Each path below is one point turned by a fixed rotation once a step. After each direction that follows a path, write how fast that rotation turns it, in deg/step (0 if it stays still).
Each turn is a multiple of 5 degrees from 10 to 175, or 0.
Each row of a path follows its step; steps can be skipped.

step 0: -11  30  -4  -16  11  -15  2  5  -31  -1  1  -5  -5  8  0  -5  13  2  -2  6  -16  2  13  4  -22  15
step 1: 10  1  4  14  -8  6  -5  -6  -6  -7  -3  -12  22  7  -18  19  -3  -18  -25  -2  -18  13  -16  3  -21  -12
step 2: 11  -3  9  -6  -14  20  21  13  -19  0  -13  -19  9  12  -15  -23  -1  16  6  13  -7  -6  16  12  1  1
step 3: -4  8  -3  13  -1  -11  -3  -15  -2  -12  -9  -2  -11  -5  -12  3  16  9  -16  6  -39  -30  0  -3  3  3
step 4: -2  13  -19  16  -19  -5  9  -7  -13  0  -19  -11  3  19  -8  -19  -12  -31  8  -5  2  0  -14  3  5  -1
step 5: 6  2  -16  1  -25  12  19  -7  -10  -1  14  6  4  5  11  13  14  7  -11  14  5  -27  10  25  -6  -8
step 6: 10  25  -5  -13  3  -5  -1  -7  -13  3  -6  -13  -18  0  -19  -3  -8  8  -9  -14  8  -24  -13  -19  -7  -23
step 7: 17  12  -4  18  4  7  -12  -3  -5  6  8  12  -8  7  -15  -19  12  -17  -9  33  9  3  -13  18  -1  -7
step 8: 20  -3  -19  6  10  -8  28  -14  -4  1  -7  -7  10  -15  -5  4  -16  29  -3  7  8  -5  -19  15  2  3
step 9: 13  -2  -4  -5  -22  -1  -10  -13  -10  8  13  19  -23  12  -16  -8  -10  14  9  10  -7  -9  -14  -22  -7  16
1  0  -2  -7  3  1  3  -3  2  6  -12  -15  1  0  -1  -4  -6  1  6  -11  3  3  -9  -2  1  -3 -> 160
9  10  -7  -5  1  -2  -4  10  -3  -4  4  -1  -5  2  11  5  2  -2  -1  -3  1  4  -1  3  3  -12 -> 55
0  3  6  0  3  4  -11  4  8  -2  -7  -2  -5  -5  -5  -9  5  4  -1  4  1  -8  8  -4  6  -9 -> 95
9  -4  3  -4  -5  -1  -1  0  -2  1  -2  2  16  -4  -4  -1  6  -7  3  1  8  1  2  9  11  -1 -> 125
-9  6  2  -5  4  2  -1  -4  -3  7  0  0  2  0  0  5  3  -8  -5  -1  15  -5  5  1  -12  -4 -> 60
4  -6  7  6  4  6  -7  8  -7  4  -6  8  0  12  3  0  -8  -5  6  -1  1  -7  -5  0  -2  -1 -> 140

step 0: 21  7  26  15  5  2  3  5  26  -6  -23  -3  7  2  16  25  1  20  -8  -3  6  -11  -6  -6  34  0
step 1: -12  7  16  3  -12  12  -15  -12  14  22  11  10  8  9  -8  21  4  4  -7  -11  44  -13  -7  19  -5  -8
step 2: 0  -4  -11  1  13  26  4  6  38  24  6  8  4  -1  -17  -9  -26  10  -14  8  -3  -22  17  0  5  9
step 3: 19  12  33  11  0  -12  22  19  21  7  5  6  -1  -5  1  33  -7  22  -11  2  -18  -6  -8  8  -6  1
step 4: -18  -10  10  17  6  -5  1  -16  15  -2  2  -6  1  8  3  23  14  21  -11  12  38  -23  -7  5  22  4
step 5: -3  18  -2  -7  11  22  -2  -4  17  37  -14  15  -4  14  -11  15  -20  -4  -4  -17  14  -22  9  2  13  -14
step 6: 19  3  22  13  4  -1  6  8  32  14  13  -9  3  3  -14  1  -13  4  -14  24  0  -14  13  22  -27  -4
step 7: 6  -15  3  8  1  -24  30  -5  20  10  7  17  -4  0  -5  26  -6  29  0  15  12  -4  -5  -10  22  14
step 8: -26  11  8  3  25  4  2  -2  1  18  -8  1  -15  24  13  33  6  7  -1  -10  8  -33  3  14  0  -2
step 9: 21  15  13  1  17  -5  -14  -8  26  23  -7  -20  1  10  -8  -4  -17  -6  -13  19  19  -12  22  4  17  -14
3  -8  -6  9  -1  -3  8  5  1  9  2  1  1  -8  6  -3  2  4  -4  6  -9  2  -7  0  -3  -9 -> 95
-7  -7  13  5  2  -1  -3  4  -3  -2  2  -3  -12  -3  1  2  1  -2  8  0  -4  -5  -6  -5  11  -2 -> 90
-5  5  2  1  -2  -6  0  0  -8  3  -15  -6  10  -3  0  -2  3  -3  -8  0  4  -9  -2  -1  6  -7 -> 85

step 0: -3  -10  28  15  -18  2  -4  20  20  11  2  -10  8  -6  0  10  -30  5  -7  -25  2  3  15  -28  12  0
step 1: 12  -22  17  1  -10  -6  -6  -29  5  8  -3  17  -4  -18  17  11  2  4  7  12  -34  3  10  27  -10  -16
step 2: -7  -11  -16  14  24  20  -1  -18  14  2  -14  14  -23  16  14  3  13  -9  -2  2  37  -17  7  3  1  -2
step 3: -3  -8  7  -15  6  0  -14  13  38  -1  5  4  7  -1  -6  -20  -5  1  13  -4  4  29  -5  -18  31  17
step 4: 5  -19  -26  4  -2  -2  -28  6  -11  9  27  17  2  -29  -5  12  -5  16  -10  8  -21  6  -11  12  -11  3
step 5: 19  7  -13  18  29  13  11  3  4  -11  -12  7  12  18  -7  27  1  -12  22  -3  6  -16  -13  15  -19  14
step 6: -25  16  12  -25  -12  20  -1  6  2  8  -1  4  4  9  -6  -5  0  -1  19  -21  4  6  -39  -7  17  -12
step 7: 23  -2  -19  -24  3  2  0  -14  -37  25  9  3  16  -19  3  -18  -10  5  -4  -3  -8  9  9  -14  -8  1
step 8: 7  -12  -5  9  4  -4  22  8  -15  -12  -10  15  20  40  2  19  5  -8  -33  4  -8  -10  1  1  3  11
step 9: -10  3  23  7  10  -9  9  24  -1  3  -8  -20  -14  8  17  -10  10  13  6  -42  -11  7  -12  4  9  -16
4  4  13  6  -3  1  -5  -1  0  0  -8  0  1  -7  1  8  -1  -2  5  -2  4  -2  -10  3  -12  -7 -> 80
-4  -2  -3  7  -1  5  5  -6  2  6  -3  -10  -2  1  -2  1  14  -7  2  -7  -5  -1  -3  11  2  4 -> 100
1  -1  0  5  1  -4  6  12  2  6  -7  7  -9  6  -5  0  5  -10  4  4  0  -6  -2  -11  0  1 -> 120
-4  5  2  -1  3  6  2  0  6  -7  2  2  -1  12  5  4  1  -3  -6  -6  8  4  2  0  -12  10 -> 120
-5  -14  2  -7  3  -8  6  2  -2  -2  -3  -4  -5  0  -6  10  -8  6  2  -4  -2  -3  0  4  -5  6 -> 90
-1  -4  12  -3  -5  1  7  0  5  -3  3  5  9  8  -6  -1  1  -2  0  13  -4  7  -5  7  5  -1 -> 145
-3  -2  1  6  7  -1  2  0  8  -2  -9  4  -9  -9  3  2  -1  0  -7  4  2  14  6  3  5  -4 -> 40

step 0: 2  12  -16  -3  -11  7  18  -11  1  -8  -34  11  9  3  23  9  -19  -20  -14  -3  -8  -15  16  -11  -24  -1
step 1: -4  -7  11  -37  -13  -11  31  -10  17  7  -6  7  -7  -5  9  8  -18  7  8  -22  10  -2  5  -6  -4  -21
step 2: -25  -9  15  -23  -4  6  1  -14  -2  13  -21  -12  13  -15  11  -1  7  -6  -18  -15  4  -37  -20  4  -3  4
step 3: -19  -3  19  -6  10  18  13  -21  1  -12  -26  -13  8  -11  6  17  -1  15  23  10  -3  -13  27  -6  -15  1
step 4: -2  -20  11  -17  -36  10  8  -5  -18  -14  -27  18  11  0  9  25  7  -8  4  -1  -5  7  -1  11  3  -14
step 5: -21  6  -12  -39  0  8  -3  -3  -1  10  -9  22  0  -8  9  3  -7  -14  18  15  -16  -22  -3  -14  -6  -20
step 6: -13  12  10  -11  4  -4  6  7  2  -6  -37  -1  5  -20  10  5  -1  -29  11  -22  22  -6  14  -19  10  -5
step 7: -15  -4  2  -16  5  -2  3  -21  3  -8  -25  -9  14  23  16  16  -26  -7  -21  -15  -3  -2  3  -2  -21  -24
step 8: -11  -29  12  -32  1  8  21  5  10  14  -19  -1  -17  -8  -13  17  -1  -1  11  -20  -5  -9  0  8  -20  -4
step 9: -18  10  0  -12  -20  27  8  0  8  1  -25  7  26  -17  1  9  13  -2  -14  1  7  -25  -3  -3  -23  7
11  -3  1  4  -4  10  9  -5  3  -8  5  -3  -5  -6  5  -4  -3  6  -2  -4  0  -9  -8  -6  1  1 -> 40
-8  0  0  -11  -6  7  -3  3  -6  -2  -7  -4  -4  -9  8  -2  -13  2  0  0  4  3  3  5  -5  2 -> 0
-4  2  -6  -3  -7  -7  13  -3  7  5  0  -8  -3  3  -2  -2  4  0  -7  0  3  3  1  1  -10  11 -> 45
-6  -7  5  2  -2  13  -2  3  0  -5  2  -3  3  -1  -10  7  10  8  0  7  -2  1  -1  6  -7  2 -> 65
2  0  0  -10  5  2  7  2  -1  -2  1  -2  0  9  -11  -1  -7  6  12  1  7  -2  5  -2  8  5 -> 160
1  -3  0  -1  -4  0  8  -3  1  -8  6  -1  5  6  5  5  -3  2  -7  1  4  12  6  6  5  -13 -> 115
-4  -1  2  0  7  -5  2  -2  10  -2  6  0  -13  -9  2  4  0  5  9  3  -6  4  9  -4  -4  -4 -> 155
8  3  -3  -3  8  -2  2  6  -8  -5  1  2  9  -5  7  -1  9  5  1  -4  6  0  9  -3  -10  2 -> 120

step 0: 0  -13  -5  3  -11  -21  -2  3  -12  12  -13  -7  -34  -8  1  10  6  -26  7  21  -5  17  16  2  5  -24
step 1: 3  -16  4  -2  16  -19  -9  4  -14  11  -10  -3  -15  -2  22  -8  -15  -22  22  2  -17  23  17  -18  17  -10
step 2: -4  -22  -13  9  9  0  -10  10  -6  21  16  0  18  3  26  8  -15  -3  28  16  3  13  16  -17  15  -10
step 3: 1  -24  -27  14  -16  -13  -10  24  -3  5  12  1  10  11  5  17  -11  11  -2  14  -4  10  3  -11  13  -32
step 4: 7  -11  -20  12  -1  -14  -20  25  -1  20  -9  9  -22  1  -15  16  1  1  -4  -3  -14  8  -13  -17  26  -16
step 5: -9  -12  7  17  5  -7  -13  21  9  35  -5  1  -26  -10  -15  1  -3  -18  4  20  4  3  12  -16  19  0
step 6: -15  -19  5  -4  -1  -9  -13  10  8  4  -1  -2  -13  8  5  -24  -22  -15  -5  23  6  8  28  -21  20  -12
step 7: -8  -12  -18  -17  3  8  -31  -1  6  0  3  0  3  22  18  -5  -2  -5  5  10  4  5  8  -28  35  -13
step 8: -1  -12  -12  7  -8  7  -29  15  16  14  2  -11  5  15  14  16  28  -10  4  19  1  -3  -4  -10  13  -27
step 9: 8  -13  -1  14  1  -13  -21  33  13  16  -17  -9  -12  10  11  -10  8  -9  -14  5  -19  -6  -7  -5  -5  -29
-4  0  2  7  -2  7  2  0  3  10  6  -3  4  -5  -2  8  7  -3  7  12  10  -4  3  5  -4  4 -> 125
12  4  -2  -1  1  -1  1  5  6  -2  -3  5  -6  2  -7  11  12  -3  -2  -2  4  5  -5  3  -3  -10 -> 80
0  6  5  -9  -3  -1  0  -3  1  -12  -2  2  -2  -2  5  3  -3  -16  6  7  2  -2  1  1  9  1 -> 60
1  -5  5  -1  3  1  -2  -8  -2  -6  -1  -8  0  7  5  -3  13  3  6  0  4  13  8  -6  -2  2 -> 60
